In the rows, 128 means zero.
Families of rows that turns and mirrors carry onto each other, the same ones carrying the whole set onto itself: the rest of each named row's family, in list order
4 families of 8 rows
j_180: [124 114  81 128 153 131 118 116 126 139 143 135  92 119 112 130 137  80
 125 110 157]
j_222: [139 123 100 129  97 107 123 132 114 147 130 117 116 166 113 120 124  98
 131 126 125]
j_828: [112 132 106 122 141 149 129 102 167 137 140 134 116 130 131 131 142 108
 137 124 170]
j_592: [112 139  88 152 140 120 136 102 137 141 133 107 122 120 107 127 160  96
 127 135 166]
j_712: [147 121 133 123 105 133 113 125 112 165 129 122 112 156 117 139 111  97
 125 156 146]
j_925: [139 109 136 122 107 133 105 115 116 157 131 122 101 153 111 138 108  88
 127 159 146]
j_856: [111 123 134 147  93 114 119 119 130 147 107 131 118 147 106 126 132  99
  93 135 140]
j_99: [114 138  92 154 144 122 138  99 131 142 129 112 115 118 108 132 158  96
 130 131 172]
j_890: [122 111  85 131 151 132 120 127 124 132 140 141 100 113 113 128 140  81
 130 112 156]
j_742: [129 116  85 122 150 129 112 122 130 142 146 142  93 120 114 125 144  78
 122 114 151]
j_672: [116 131 115 119 136 142 129 107 173 143 140 134 112 123 124 127 149 109
 128 124 171]
j_506: [135 117  96 136  98 104 125 135 112 141 124 119 116 163 111 119 115  94
 130 125 131]
j_658: [118 136  87 151 139 113 138 108 133 146 131 114 126 117 105 128 162  97
 122 128 169]
j_389: [118 120  83 128 149 129 116 120 129 135 139 139  91 121 116 134 140  79
 127 107 160]
j_262: [109 123 133 148  95 119 121 113 132 141 107 123 107 143 101 121 127  99
  95 136 140]
j_508: [128 131 150 125  90 123 138 123 122 150 134 117 112 139 111 130 108 120
 128 121 158]
j_894: [135 123 105 128  94 105 119 135 113 145 128 123 119 166 119 126 122  93
 129 122 127]
j_644: [140 115 141 123 104 134 112 109 111 163 132 122 111 157 117 144 116  93
 125 152 142]
j_732: [143 113 138 122 108 132 113 113 109 166 133 122 105 154 113 142 111  93
 122 152 150]
j_219: [126 125 143 132  89 118 142 120 130 144 134 118 119 145 118 129  99 113
 134 122 167]
j_366: [127 117 117 138 146 120 121 120 129 140 141 144 119 121 127 133 144  74
 156 143 185]
j_860: [128 131 144 132  88 119 143 117 123 150 132 117 110 147 120 131 108 112
 129 111 161]
j_949: [135 116 115 134 145 120 125 119 131 148 145 145 127 123 128 133 145  81
 155 144 184]
j_938: [115 126 106 125 142 150 134 111 165 137 135 126 121 121 122 134 144 111
 139 129 171]
j_648: [138 119 110 127  98 108 119 141 111 144 121 127 117 161 112 117 126  99
 129 127 122]
j_787: [123 118 110 137 145 121 117 116 130 136 141 146 126 124 128 137 146  76
 157 145 180]
j_656: [113 140  89 152 139 129 136 109 133 140 132 110 113 109 106 128 155  92
 123 132 171]
j_505: [126 128 149 128  87 115 140 124 127 146 135 122 112 144 117 128 107 112
 131 114 165]
j_537: [113 123 137 146  93 112 120 118 123 148 104 129 110 145 105 131 133  95
  95 130 140]
j_942: [127 121 109 136 146 131 121 125 138 138 139 144 120 120 131 130 145  75
 157 149 178]
j_327: [116 130 135 148  93 114 124 126 120 149 107 130 115 141 108 122 125 101
  91 131 144]
j_990: [110 126 110 123 139 144 130 110 172 137 136 136 119 127 130 130 143 108
 134 124 171]

Same family as j_99: j_828, j_389, j_894, j_644, j_860, j_787, j_537
Same family as j_648: j_712, j_890, j_508, j_938, j_656, j_942, j_327
Same family as j_856: j_180, j_222, j_592, j_732, j_366, j_505, j_990
Same family as j_219: j_925, j_742, j_672, j_506, j_658, j_262, j_949

